A state moves one step at a time under one of 8 hidden systems, and each row is a state written as 20 numbers. Each run below is a few steps of one system.
k_401, trace 1 (8 x 20):
[[ 12   5   0   2   7   1  17  -2  -7   7 -15  16 -15   6   1  -7  12   8
   -5   9]
 [  9   2   2  -3 -17  19 -11 -10  -5  -7  -6   1 -10  -6   6  -3  -3   4
    2  22]
 [ -9   6  -1  13  -2   4  -2  -4 -16 -14   1 -13  12  -2   8  -1  11  -1
   19   5]
 [  3   8 -22   6  -6   1  15   2  -2  -1  -3  -7   0   4 -12 -11  14   9
    3 -14]
 [  2  -9  -3  -5 -25   6  -5  -1  19 -13  -2  -5  -1  -2 -14  -2  -8   7
   -2  -3]
 [ -8 -13  11   1   4 -13 -11   2   0  -6   8 -17   9  -1  -6  -3 -11  -1
   15  -5]
 [  6  -2   4   7  20  -6   4   6  -3  10  -5   2   3  10 -22  -2   1   4
   -3 -19]
 [  9 -11  12  -7   0  -2   2  -1  15  -1 -16  14 -13   5 -10  -2  -5  10
  -11   8]]
k_764, trace 2:
[[-10  -5  18  23  -7  -8  17  10 -10 -19   0  -8  29   1 -14   4   9   6
   22 -27]
 [ -6   7  -1  17  23  -3   9  10 -15   6   5 -18  20  -2 -28  -9   7   2
    9 -35]
 [  0   3  11  23  25  16   1  -3 -16  -9 -22 -12  11   4 -34 -12  13  16
    8  -6]
 [-16  14 -16  20  35  16 -10  -4  -3 -12 -16 -11  20  15 -15   3  22  -2
   -6  -5]
 [ -4  27 -29  15  12  34  -2 -10 -20  -5 -13 -16   3  -4  -7 -11  25   5
   -2   9]
 [-19  20  -9  18  -6  41  -8  -9  -7 -29 -11  -8  22  -9   5  11  19  -5
   -3  11]
 [-12  30 -19  19  -6  27   0  -1 -31  -7  14 -11  23 -12  20  10  19 -15
   10  -6]
 [-14  14   3  23 -24  19  17   0 -27 -25   3 -18  24 -20   6  -2  18   4
   27  -4]]
k_30, trace 3 (8 x 20):
[[  8   5  -6   8 -18  -4  10   6 -10   0  12  -2   7   1   0   2   4  -1
   14 -19]
 [-12  -3   9  -1  -2  -7  12   8  13  -4   3   6  14  -4  -1  11  -1  -4
   -8 -18]
 [ -5   0  -4  -5   9  -1  -3   5   2  10   9 -15   3 -10 -16  -7  -9  -1
   -5 -16]
 [-10  -9   6   6  16 -15   1   0   3  -9  -8 -10   7   7  -8  -6   4   6
   10   0]
 [  3  -2  -4  -6  20  -1  -2  -1  11   8 -12   8  -9   8 -11  -4   1   3
  -16   4]
 [ 11  -3  -4   7   2  11 -23  -7  -5  -4  -5  -6  -2  13 -11  -1  -2   0
    6   6]
 [ -4   6 -11   6   9  -1  -2  -4   1  -6  -4   9   3  14  16  11  13  -8
   -3   8]
 [ 17  11  -8   5  -5  11   3   2 -13  12   3  10  -3   5  -4   4   5  -2
   -4 -10]]
k_277, trace 4 (8 x 20):
[[  5  12 -22   5  14   0   7  -1 -13  11  -2  -4  -6   8  -2 -10  14   3
    2  -2]
 [  7  12 -21   5 -22  14   0  -2 -10  -1   9  -6   1  -3   4  -1   7  -2
    5  -6]
 [ -6   8   4  13  -6  -3   6   4 -16  -7   8  -1  17   0  14   8   9  -7
   16  -9]
 [  0  -5   0   8  -5 -17  14   7  -3  -3   4 -10   8   3 -11  -8   4   8
   16 -19]
 [-10  -1   0   3 -17   6  12   6  13 -10   0  -3  12 -10 -13   3   0   4
   -7 -19]
 [-16  -2  15   3  13   5 -12   3   3  -6   4 -10  20  -7 -11   6  -8  -7
   -2 -12]
 [ -3  -6   9   9  16   4  -5  -2   1 -10 -18  -8   4   5 -25  -8   3  11
    2   1]
 [ -5  12 -13   2  15  19   3   0   5   3 -11   0   2  -2 -18  -3   9   3
  -19  -8]]
k_798, trace 5:
[[ -5  15 -32  -9 -19  -3   8  -3   6   1  10  10  -7   2  39   9  12 -11
   -6  14]
 [ -5  -5  19  -9 -34   8 -10   1   8 -10  17   8   9 -17  22  21 -17 -15
   -2   3]
 [ -7 -10  31  17   5 -11  -6  -1  -5 -22  -7  16  19  17  20  21   6  -8
   16  10]
 [  0 -10   5   1 -17 -31  36   2   4 -10 -10  12  -9   6  20  -7  14  15
   17  10]
 [-15 -22  26 -22  -6 -17  13   3  29  -6  -4   1  -7 -20  -4  -6 -19   9
   -9   7]
 [-11 -23  18  -3  32 -30 -24  -2   8  -5   0 -16   4  12  -7  -6 -13  -1
   15   9]
 [  9 -10 -23  -9   7 -22  -6 -11   9   1 -13  -3 -28  24   7 -17   6  12
    8  30]
 [-12  -2 -21 -31  -3 -10  -9  -2  33  11  10   0 -18  -9  18   2 -13  -9
  -24  13]]
k_798, trace 6, 8 rows:
[[ 18   6  -9   8 -26   5  11  -2  -7  -4  -5  14  -6  10   8   2  10   5
    7   2]
 [-10   3  13  -6  -6   6  18   9  12   1   0  15   7 -14   2  12  -2  -4
  -18 -12]
 [  3  -7  25   9   4 -10  -2   5 -17   1   9  -7  12  -2  -5   0  -7  -2
   20 -11]
 [  6  -1   6   7   9   2  13  -5  -4  -5 -24   7 -10   8  -8 -10  14  16
    2  14]
 [-17   3 -13 -12   5 -12  18   6  11   8   6 -12  -1 -16  -4 -11   1   4
   -9 -10]
 [  6  -8   8  -2  -1  10 -25  -3  -2  -1   6 -17   0  -4 -20  -7 -18   1
    5   0]
 [  0   7 -18   9  23   4  -9  -4   1  -1 -13   3   2  21  -4   4  14  -2
   -5   3]
 [  8   9 -27  -8 -20  -3  11   3   0  12  14  -2  -9  -5   6  -4   2  -1
   -1 -10]]
k_764, trace 7:
[[  1   4  32  -5 -10  23  -7   8 -15  11  19   5  12 -29   0  13 -20 -15
   -8 -14]
 [  4  -6  29  15  10 -25  12   3 -29  -2   3  13   8  11  21   6   8  -3
   28   4]
 [-24  -9 -17  -4   6 -33  19   6  15  -6   5 -27   6  -4  -8 -20   5  10
   12 -13]
 [ 11  -5  10  -4   7  22 -24   0  -1   7   2 -20  -4 -12 -39 -13 -24   5
   -6 -10]
 [ 18  -5  12  21  19   2 -23  -5 -12  -6 -15  17   5  37  -2  15   7  -4
    9   7]
 [ -7  10 -47   2   4 -15  20  -1  13  -1  -8  -2  -5  18   4  -9  26   7
   -3  -2]
 [ -3   9  -6 -10 -17  38  -1  -3  13  -3  -7  -7  -5 -28 -21  -7  -7   7
  -26   0]
 [  6   9  24  10   9  21 -17  -2 -18   1   2  24  11   5  19  28   0 -21
   -7   8]]
k_523, trace 8 (8 x 20):
[[-11  -9  36 -12 -13   8  13   4   6  -5  -3  -1   0 -35  -9  -6 -16   9
   -7   1]
 [-26  -6  33 -10  12  -9   6   8   8  -1  10   5  16 -20  13  14 -10 -13
  -10  -5]
 [-19 -12  16 -20  14 -23  -2  -2   5   3   8 -10  -8 -17  21  -8 -15  -3
    4  24]
 [ -5 -16  16 -15   9 -17 -14  -4  24  -3  -5  17  -9  11  19  13 -11  -7
  -12  21]
 [ 15 -12  10 -13  -2 -30  -4   1  -3  16  15  16 -14  11  28   6 -12 -10
   10  10]
 [ 25 -16  18 -17 -18  -6   3  -2   7   9  -6  23 -29   1   6  -2 -15   8
   -6  19]
 [ 18  -4  24 -11 -19  -4  11   9   0  17  12  33  -6  -4  14  18 -16 -10
  -12 -10]
 [  8  -6  26 -19 -26  -1  16   3  -8  12  13   8 -17 -31  15  -5 -17   3
    0   9]]
k_423, trace 9, 8 rows:
[[ 23   6   3   7  15  -1  -5  -2 -28  17   2  15 -11  15  11   3   5  -7
    8   7]
 [ 16  -1  21   3   7  14  -6  -9 -20   0 -16  13 -15   3   5  -3   2   5
    5  28]
 [ -1  11  -2  -9  10  12  -1  -8  -8   9  -5  10 -16  -9  25  -1   6  -5
  -11  31]
 [  4   1   4 -16 -10   5   8  -5 -11   9   3  -6 -22 -25  10 -17  -6   9
    2  25]
 [ -6  -5  16 -18 -17  -6  14   1   9   2   4  13 -11 -19  24   3  -9  -1
   -9  16]
 [  2  -2   5 -15  -8 -22  12   6 -10  17  23   0 -10 -14  26  -3 -10  -8
   10   2]
 [  9 -13  30  -4 -13 -23  20   5 -11   3   5  15  -7  -5  15   0  -5   5
   16   5]
 [ 11   2   9   1  -4 -17  10   2 -17  10  10  22  -5   8  35  12   5 -11
   11   8]]
k_30, trace 10 (8 x 20):
[[ -5  -5  15   6 -17   1   7   1   5 -17  -3   8  10  -2   6  10   1   1
    6   0]
 [ -6   8 -12 -12  -3   4   4   3   7  11  11  -4  -4 -15   2  -1  -5  -6
  -14  -6]
 [  2  -7   5   5  -9 -12   4   1  -9  -5   5 -14   2  -3  -5  -9  -2   7
   22  -4]
 [-10  -6   9 -10   7 -12  11   3  19   0  -7  11  -2  -1   4   3  -1   1
  -12   3]
 [ 10  -3  -3  -7   1   7 -15  -1  -4  11   6 -12 -11  -5 -13 -10 -14   2
    1   1]
 [ -8  -7   8   3   6 -13  -5  -4   0 -13  -5  -1   4   8  13   3   4  -1
   12  16]
 [ 12   5  -3  -9   8   3   6   1  -2  19  -1  14 -16  -2   5  -1   0  -2
  -14   6]
 [ 10  -3  14   7 -15  11 -13  -4 -14 -10   1  -3   3  -1  -2   2  -6   0
   14   6]]
k_277, trace 11:
[[ 17  -3  -8  -2  22 -14  -6   1  10  15  -8  25 -13  32   1   9   4  -5
  -15   0]
 [ 34   1  -3  -8 -19  13 -13  -2  -1  17   4  19 -22   9  -2   5 -12  -3
  -10   2]
 [ 13   5  24  -2  -4   6   5   0 -22  11   3  25 -10  -7  28  11  -2  -9
    0  16]
 [ 11  -7  10 -13   3 -26  13   2 -16  20  10  -1 -21  -8  13 -16  -8   5
   14   9]
 [ -3  -5  -3 -18 -30  -9  20  -1  14  -2   3   4 -17 -18  19  -7  -4   7
   -3  16]
 [-19  -7   5 -18   0 -20  -6   2  14   1  17   0   3  -9  30  11 -12 -16
   -2  10]
 [  2 -25   7  -9  -2 -30 -11  -4  21  -9  -4   0 -11  17   6  -3 -11   5
   11  17]
 [  3  -9  -1 -15  -2 -14   7   2  33   3  -9  28 -12  13   8  11  -3  -1
  -25   5]]
k_523, trace 12, 8 rows:
[[ -9   9 -19   8  -2  -5  29   4  -4  -3  -5  -8   4  -3  -5 -12  20  11
    5 -13]
 [-10  -1 -20   0  -3   6  -6   1  20  -9   0 -20  10  -1 -27  -6  -2   5
   -7 -18]
 [ -9   0   2  20   3   3 -16  -1  -9 -18   3 -18  23   8  -7   5   4  -4
   20  -8]
 [ -7   0  -1  13  29  -7   9  -2  -9  -6 -19 -11   3   9 -14 -15  17  13
   11   4]
 [  1   5 -21   3  28   1 -15   1   8  12  -2  -9   2  16 -23  -3   1  -3
  -13 -15]
 [ 11  10 -15  12   6  18 -30  -8 -20  -2   5 -17   2  11  -7  -2   2  -6
   14   4]
 [  7  15 -12  20  12  18   6  -6 -16  -7 -22   7   0  14  -5  -3  26   8
    1   9]
 [  4  20 -39   5   9   9  10   4  -3  14   3  -6   1   6 -13  -7  16   1
  -12 -21]]
k_225, trace 13:
[[ 19  -7 -13 -21  -5 -22  10   7  13  31  12   7 -24   2  -7 -10 -14   2
  -11 -14]
 [ -6   6 -21 -10  -8  18 -22   1  28  -1   8   2   8   2  -5  18 -10 -17
  -29 -14]
 [ -4   8   5  -7   3   7 -21  -6 -16   6  17   2  -1  -9  38  13  -7 -22
    3  25]
 [ 10  -1  -7 -22 -28  -7  21  -2   1  11   7   1 -29 -20  13 -18  -7  12
    1  15]
 [-16   6  -4 -13  -2  26   8   0  29  -5 -14   6  -1 -19 -10   4  -1   3
  -37   1]
 [ -2  -4  32  -2  12  23 -29 -11  -7  -9  -9   5  -1  -9  11  10 -12  -9
   -4  34]
 [  1 -23  23 -23  -4 -31  11  -1   7   7   1   0 -23 -12  12 -16 -17  12
    9  21]
 [ -2  -6  -5 -22  18   0   2   4  34  16  -9   8 -15  -2 -25  -6 -11   5
  -39  -8]]
k_423, trace 14, 8 rows:
[[ -8   4 -28  -7 -11   8 -11  -3  18  -6   3 -13   1  -1  -4   0  -2  -2
   -9  -1]
 [ -5 -10  -7  -8  -2  -6  -4   2  22  -3   1 -14  -1  -1 -20  -9 -10   7
   -5 -10]
 [ -4  -1  -5  -2   3  -3   5   8  18   5   2   4   8   4 -15   6  -3  -2
  -15 -26]
 [  3   1   1   7   4   4 -10   6  -4   5  10  -8  13   1 -19   4  -7  -5
    1 -26]
 [-11  -3  12  11  15   3  -7   2   3 -11  -6  -4  19   5 -15   7   2  -2
   -1 -12]
 [-11  12 -15  13  13   8   1   1  -3  -5  -3  -8  16   5  -9   2  15  -2
   -2 -13]
 [ -4   2  -9  13  -7  16  -7  -4   3 -17  -8 -13  11   2 -19  -2   6   7
    3  -7]
 [-15   1 -18   2   3   7 -13  -2  22 -15  -5 -11  12   8  -9   6   4  -3
   -9  -5]]
k_401, trace 15:
[[-10  -6  10 -10 -23  -5  -9   5  14  -5  22   1  14 -10  15  19 -17 -17
   -1 -12]
 [-13   4   6  -6  18 -24  15  14  -8  20  23  -1  11 -10  10   2  -3 -12
    1 -23]
 [  1   8   1 -14   8   8  15   8  12  22   2  21  -5 -11  -4   8  -4  -7
  -35 -15]
 [-18  -4  13 -22   4  -3  -4  -2  15   2   4   8  -6 -18  26   9 -11 -12
  -18  21]
 [-13  17  -9  -4  30   1 -11   1 -16  18  18  -5   5  -7  24   7   3 -23
   -6   4]
 [ -8  20 -23   0   5   5  18   3   8   7  -2  23   3   6  20  17  20 -11
  -26  -6]
 [ -4   6 -23 -22 -24  -5   1  -3  14   7  18   5 -13 -10  35   6  -5 -11
  -11  14]
 [-13  16  -9   0  -8   5 -10   5  -9   5  31  -4  20 -13  28  19  -3 -28
    0 -14]]
k_225, trace 16, 8 rows:
[[-13 -12  15   1  -7 -16  11   7  17 -12   0   4  13  -1  -3   7  -4   1
    0 -13]
 [  7   5  10   2  27   5  -6   4 -16  19   5   3   1   0 -10  -1  -3  -7
   -5 -10]
 [  6 -10  -6   0 -21  -7 -15   0   6  -7  11 -14   2   6  -7  -3 -11   1
   15  -6]
 [-18  10 -15  -3  19 -10  12   4   1   8   7  -7   5  -6  11  -1  10  -8
   -6  -7]
 [ 20   7 -15   5  -8  19 -14  -6 -11   1  -4  -2 -10   8  -8  -5   3   4
    3   6]
 [-18  -2  -2   1 -13 -11  11   1  10 -19  -1  -2  11  -2  16   7   9   0
    7   3]
 [ 10  10   5   3  17  10  13   0 -18  15  -8  11  -7  -3  -2  -4   9   3
   -7   2]
 [  5 -11   6   6 -27   5  -5  -1  10 -20  -4  -2   5   4 -13   2  -6   8
    9  -5]]

Name the system that made each run.
trace 17 (2 x 20):
[[  4   0  14   1   9   6  14   3   1   3 -16  12  -5  -4 -17  -4   3  10
  -13  -2]
 [ -1   8  -2  -9  10  16  -7   0  -4  13   5  -8  -4 -17  -9  -5  -8  -3
  -14   0]]
 | k_277
trace 18, 2 rows:
[[ -9 -11   7  11 -31  -1   8  -4   2 -34  -7 -23  11  -7 -11 -11   3  20
   28   1]
 [-35   5  -3   4  21 -13  25  11  18  -7  -2  -1  26  -4  -3   9  14  -5
  -15 -24]]
 | k_277
trace 19, 2 rows:
[[  4 -12 -13 -21 -12   1  -6  -5  27  -1  -6 -12 -23  -8 -17 -18 -13  14
  -10  13]
 [  2  -3  16  12 -13   3 -16   5   3 -12   9  17  23  16   9  31  -4 -19
    2 -15]]
 | k_523
trace 20, 2 rows:
[[-30  -3  19  12  36 -15  -9  -1  -3 -14  -2  -7  25   7  14  11   7 -12
   10   7]
 [ 11  -8 -14   3 -28 -20  14  -7  -5 -13  -6  -8 -16   8  10 -19  10  19
   32  19]]
 | k_798
trace 21:
[[-11   7  13   2 -15  -2  41   5  -8  -6  -4  11   4 -20  16   0  14   7
    2   1]
 [-26   0  21  -7   9  -3   9   8   0   2  13 -10  17 -28   2   2  -9  -9
   -4 -13]]
 | k_764
trace 22:
[[ -6   7 -39   6  16 -17  20   2  18   0 -14   7   0  27  -3   0  26   5
   -9 -11]
 [ 13   0 -39   0 -16  -2 -23   0   9   2  15 -26  -1  15 -21  -9  -7   1
   10 -21]]
 | k_523
trace 23:
[[-23  -6  16  -3  17 -14  16   8  13  -3  -2  -5  14 -12  -8   0  -1   2
   -6 -12]
 [ -2  -5  -1  -7  19   0  -1   1   4  10  -4 -16  -7  -9 -26 -19  -7  11
   -6  -5]]
 | k_30
trace 24 (2 x 20):
[[-13  -6  17  -4  21 -28  29  10  -8  14   5 -10   1 -16  -7 -17   1   9
    8 -12]
 [  6   9  13  13 -26   8  28  10 -11  -6   2  23  16  -4   8  16  11  -2
    2 -21]]
 | k_423
trace 25:
[[  1   1 -21  -8 -32  -6   2   0  13  -4  13   2  -1   2  19   7   0  -6
    2  -3]
 [  8  -4  -2  -6 -19 -20  10   9  -1  11  21   2  -1  -2   9   3  -8  -4
    8 -18]]
 | k_30
trace 26, 2 rows:
[[-12   6  21  25  16  -2  25   1 -20 -18 -18   5  20   4   1   1  26   8
   15  -1]
 [-33  13 -18   6  27   0   9   4  -2  -3   3 -30  20 -15 -10 -11  13   0
   -1 -15]]
 | k_764
trace 27:
[[  6 -11  23   9  15  -6 -11   7   0   2  -1   5  13  12 -23   9  -9  -3
    0 -23]
 [ -4  10   4  15  29   7  -3   4 -11   4  -5   4  16   9  -9   9  10  -8
   -5 -14]]
 | k_423
trace 28 (2 x 20):
[[-14   4  -4  -2   1  15   2   2  13  -5  -4  -7   8 -13 -17  -2  -1   2
  -16 -11]
 [  8  10  13   7  15  19 -10  -2 -22   9  -1   6   2  -3   0   6   1  -8
   -3   3]]
 | k_764
trace 29, 2 rows:
[[ 20  -2   7   7  14  -1 -22  -6 -15   6  -3  14  -7  23  10   8   0  -8
    8  15]
 [ 25   8  -6  -1   6   3   9  -1 -15  20  -6  17 -23  10   4  -6   8   5
   -6   9]]
 | k_523
trace 30, 2 rows:
[[-22   2 -13  -1  11  -4   5   4  25  -6  -2   1  14   2  -5   9   6  -5
  -19 -14]
 [  4  -6  -1   4   5  10 -32  -3   8  -7   2 -10   8  12 -19   6 -12  -5
   -1  -8]]
 | k_277
trace 31 (2 x 20):
[[ 11 -13  28  20  -4   6 -17 -11 -19 -25 -16  -1   4  13  -2   0   3   9
   30  23]
 [ -2   9 -10   0  25 -19  41  11   0  19 -11  17  -6   6  -5  -6  21   8
  -16 -16]]
 | k_277
trace 32, 2 rows:
[[  7  -2  29   6  -5  -1  34   7  -8   0 -14  23  -1  -7  -6   0   7  13
   -2  -8]
 [  6  14  -3   5 -13  14 -13   0 -18   4  20   8   9  -2  27  19   0 -22
    4  -1]]
 | k_423
trace 33, 2 rows:
[[-10   4 -11   4  -4 -20   0   5  -4   0  20  -3  16   7  23  12   5 -15
   13 -12]
 [  2 -12  -4  -6  -9  -9   4  -7   9 -11 -14 -11 -16   1  -8 -19   0  20
   11  19]]
 | k_523
trace 34, 2 rows:
[[-22 -15   6  -8  29 -33   7   8  24   2  -2  -5   8   7  -8  -2  -2   0
   -7 -12]
 [  1 -18   6  -8  14 -17 -36  -3   5   4  11 -19  -3  10  -5  -4 -22  -7
   12   7]]
 | k_523
